One turn sends every row of this set to another row. A few are shown first. Where does it send the rows asked after them?
bof: [  0   0  14   1  -2  -5 -11  -9   0  -6 -18   4  -7  -9   7  -3   9   5
  13   0   7   3 -10  -7  12  -4  -1  -9  -1   2  12  -9   2   0  12]
Neve: [  3   0   8   9   5   4 -11  -6   1  -8   2   9  -5  -9  -6   2  -6 -20
   9  -9  -1  12  -1  -5  14 -16 -13  -1  -2  -2   4   2  -5   3  15]
toku: [  7   7   5   3  10  10  -3   2  -7 -11 -13   9  -5 -18   5   5   1  -2
  15  -9   9   5  -3   0   3  -2 -19  -4  -4   2  18   7  -1   3   1]
Nite: [ -6  11  -5  -1  -1   9   2   5   3  -2 -11  -7  11   2  -1  -4  -4   2
   5   8   7  17  20  -1 -13   9 -14   0   3   5   5 -11  10   3 -14]
Kani: [ 17  -9  12   6  14  11   5   4 -11   1   3  -5  -4   7   0 -11  -5  -1
   4   1 -12 -16  -6   3  -5 -11   5   2   5  -1   7 -13  -7   0 -10]
Kugi: [  0  -1  16   8   4   2  -7   0   3 -13   8   0   4   5   0  -7 -12  -1
  11  16  -6   0   3  19 -12  -5  11  -2  -2 -11   4 -13   6   4   4]
Bobad: [ -9 -13  10   7   3   9 -16 -12   6  -6  -1   0 -10 -10   4  -1   7   3
   8  11  12  12   3  -6   0  -7 -20  -7  -6  -1   7  -3  -6  -7   4]
muso: [  1 -13 -17  -9  -5  -1   3  17  -2  -1  -3 -13  11   8   6   7  14   6
 -13 -10  -4   6  -4   2   0  -4  -4   4   9 -12   3  -3  -9   6  -7]
fiduf: [ -2  16   3  -9   4  10   8   2 -14   2 -12  -8  17   6   5   3 -11  -3
   5   4 -12  10   1  -9   4   2 -12   8   1   0   3   3   5   2  -8]
fana: [  1  -7  17  -2   6  12   4  -3   3  -4   3  -4   8   3  -6  -6  18 -14
  -2 -10  -5  -4  -7   9  -9   4  -7  -2   5  10  24  -6   5  -3 -12]
tiga: [  0   0 -12  -1   8  -6   0 -10  -2  -1 -21  -2  14  10  -4  -2   1   1
 -10  -3  -3  11   7  -6   6   7  12   2   1 -11 -15   6   4   2   1]
dovi: [ -4  -6 -15  -5  -5  -5   8   2  -1   9  16 -10   5  20   6   5  14   6
 -15 -10  -1  -2   2  -4   2  -3  -1 -12   2   0  12   2  -1  -3   2]
rifu: [  7   2   9  -2  10  12 -10   3 -10 -11  -9   8  -3 -17   2   7  -2  -2
  11 -13   7   8  -9   2   1  -7 -21  -2  -1  -3  18   6  -2   0   4]
Dor: [  5   8  -5  -7   8  -1  -1 -10  -9   1 -17   0  13   4   1 -12   1 -10
  -5   2  -8  15   4  -4   5  10   7   5   4 -11 -13  -5   5  -1   8]
mis: [  2  -4  10   6  -3  -2 -15 -15   5   6  -9   6  -4  -8   4  -6   6  -3
  12  -8  10   4  -8  -6  10 -13  -1 -13  -3   4   9  -8  -2  -4  11]
Kugap: [ -6 -12  10   2   9  14 -14  -7   1  -9   0  -1 -12 -10  -3   0  10   3
   8  11  13  17   4  -8  -2  -2 -20  -5  -4   0  10  -4  -4  -4   5]
muvib: [  6  -6  15  -1  15   3   4  -7   4  -3   5  -2   5  -2   0 -14  16 -12
 -14 -11  -6   0 -13   2   1   7  -3  -6  11   1  19 -13   6  -7  -5]
Gerod: [ -6 -15 -14  -1   3  -5   1   5  -8  -4  10 -10   0  22   6   6  15   8
 -14  -6   4  -1   6   8  -1   3  -9  -3   1  -7   1  11  -1  -4  -1]
Rimol: [  4  -8  14   4   8  -5  -4  -3   1 -10   8   0  -5   4  -3 -10  -9  -1
   5  12  -8  -3   7  22 -13   1  10  -1  -4 -11   4 -13   2   5   4]
muza: [  2   1   6   5   4   7 -11  -8   2  -8   0  11  -8  -6 -12  -2   0 -20
   8  -9   1  13   0  -8  12 -11  -6  -1  -2  -1   6  -4  -4   6  19]
valiv: [ -8   1 -20  -5  -1 -15   5  13   9  -5   7  -6  10  11  -3   9   0   3
 -13  -9   3  10  11   7   0   4  -3  -4   1  -9   5   0   4  11   2]
Lesu: [  4 -12 -13  -5  -6  -1   2  17  -6  -3  12 -11   7  13   3   9  15   1
 -14 -15  -2   3   1  12  -2  -5  -7   0  11  -9   5   3  -5   2  -2]
gep: [ -4  -2 -20  -8  -2   0  13   7   1  12   4 -10  11  17   4   9   7   5
 -11 -10  -2   0   0 -12   4  -5   0  -6  -1   1  11   2  -5   3  -5]
zas: [  0   6  13   4  13  13 -10 -10  -1  -2  -1   6   4   1   1  -5 -17   2
  -9   7   0   4  -6 -11   2 -16   7 -12   9 -11  11  -7  16  -7  -5]
muz: [ -9 -12 -17  -5   6 -11   1   4  -5  -1  -1  -9   9  20  -3   7  11   6
  -9  -2   6   2  10   3   0   9   0   0  -3  -8  -6  11   2   1   0]
dadin: [ -6   6  -9   0   1   1   3   9  10  -4 -10 -13  14   2  -4   6  -8  10
  -3   1   6  19  16   2  -7   6  -6  -1   1  -2   3  -2   9  11 -15]
piroz: [ -1  10  -7  -5   1   6  16   4  -5   6  -9  -9  22   5   1  10  -7  -1
   1   0 -10  11   1 -17   2  -2   1   3   0  -6   6  10   0   4  -7]
zukog: [  4   7   8   2  10  18   1  -5   4  -4   9   2   5  -3   6  -5  -9   7
  -5   9 -12  -5  -9   0 -13 -13   8 -12   3 -11  15 -18  -1  -8  -4]
vezu: [ -6  -5 -20  -5  -3  -8  10   5  -1  10   9 -11   6  19   5  10  11   3
 -13  -7  -1   0   2  -7   1  -3   2 -11   0   2   8   1  -2   3  -2]
Musu: [  2  -8 -12   6  -7   1   4   7   7  -3 -21 -11  12   2  11  -8   8   7
  -5   1   4  12   2 -11  -5  -1   3   3  10 -10  -4 -10  -7   7 -13]
lod: [ 17  -7  10  11  13  20  -2   3  -5  -1   1  -4   1   7   0 -11  -4  -2
  11   2  -6 -11  -4   8  -7 -15   8   1   5  -1   1 -12  -3   1 -12]
gita: [  0 -12 -18  -6  -2  -5   3  18  -6  -4   5 -11   8  10   4  12  14   2
 -15 -11  -3   6  -1   8  -3  -4  -5   0   9  -9   1   1  -6   6  -5]
limi: [ -6  -1 -20  -4  -4 -14   5  11   4  -2  11  -7   6  14   1  11   2  -1
 -16 -13  -2   7   5   9   1  -3  -1  -7   2  -5   5  -3   1  12   1]
menoz: [  5  -1  10   2   9  12 -13   0  -7  -7  -5   5   0 -20   1   9   0  -1
   8 -10   8   9  -4   3   0 -11 -24  -6   1  -1  13   5  -1  -8   0]
Lafe: [ -1  -5   5   0  11  15 -10  -9   8 -11  -6   0 -14 -16  -1  -2  11   4
   1  11   9  18   5  -8   4  -1 -17  -6  -4  -1  10  -8  -4  -1   5]
nogo: [  5   1   8   0   3  13   6  -2   3  -4   7   3  -1  -3   6  -8  -7   7
  -5   5 -15  -9  -7   3 -18 -10   5  -8   2  -9  20 -19  -8  -4  -6]
benis: [ -7   1  16  10  -6  10  -8   2   1 -14   1   7   9   1   1  -1 -14 -10
   9  14   1   7   2  -2 -12 -16   7  -2   8 -14  14  -3  11   4  -2]
bep: [  1   3 -11   3  -6   4   1  -2   6  -3 -24  -2   6   4  18 -20   3   3
  -4   2   3  12   1  -4  -4   5  -3   3   5  -5  -3 -18  -4   6  -9]
tekin: [ -8 -11  11  11  13  -3   7  -7  10 -17   6  -1  -3   9   9 -18   6 -14
  -5  -2   0   0  -4   9  -2  12 -14   0  -4   2  17  -1   2   5  -6]
sisi: [  3   2   7   2   3  11  -9  -9   2  -9  -8   7  -8  -5 -16   2   5 -17
  12  -3  -3  10   4  -8  15 -10  -6   1  -3   5   5  -3  -4   7  12]
kenil: [ -6  -1 -14  -3  -8 -13   3   9   5  -3  17  -7   5  18   3   7   4   0
 -15 -15  -3   5   4  11   5  -4  -4  -5   3  -5   8   1   2   8   6]
bub: [  8  -9   7  18  20   9  -2  -4  -6  -5   1   6  -1   1  13 -17 -10  -7
   1  13  12   6   2 -12  -4  -7   6  -4   5 -14   4   3   7  -1  -5]
ribo: [-14  -4  20   4   8  -6   3  -6   2 -22   7  -1   3   9   0  -7   3 -16
  -6   0 -13  -2  -9   6   3   9 -13   2   1  -2  15   0   6   0   0]
Zet: [ -2  -3  11   5  -2  -2 -13 -12   1   0 -13   5 -10  -4   7  -8   7   4
  13  -6  13   2 -11  -9   9  -7  -3 -12  -3   5  14 -10   0  -1  10]
paret: [  4   2   2  19  26   5   1  -4  -4 -13   9   8  -2   5   1 -12 -14  -1
   2  10   0  -9   7   2 -10  -1   1  -9  -2  -8   1  -3   3  -8  -3]
rodu: [ 10 -11  10   9   7  24 -12  -3   1  -4  -9   4   3   3   3 -11  -8  -4
   5   2  10   5   1  10 -10 -16   7   1   5  -6   7  -1   8   9 -14]
zamo: [ -9 -14 -17  -6   4  -7   2   4  -9   0   4 -12   4  20   3  11  14   8
 -14  -2   2   1   5   5  -2   4  -4  -4   0  -4  -3   9  -2   1  -4]
sodi: [  2   3   4  12  21   0   4  -3  -5 -12  11   7  -7   6  -8  -8 -14   0
  -2   8  -5 -12  13   5 -14   3  -1  -8  -3  -5   6  -6   3  -7  -3]

muz turns into muso
limi turns into vezu
And these:
menoz turns into Neve
dadin turns into piroz
Kugap turns into rifu
bep turns into Nite
sisi turns into bof
Kugi turns into zukog
sodi turns into Kani
Lesu turns into kenil
tekin turns into fana
rodu turns into benis

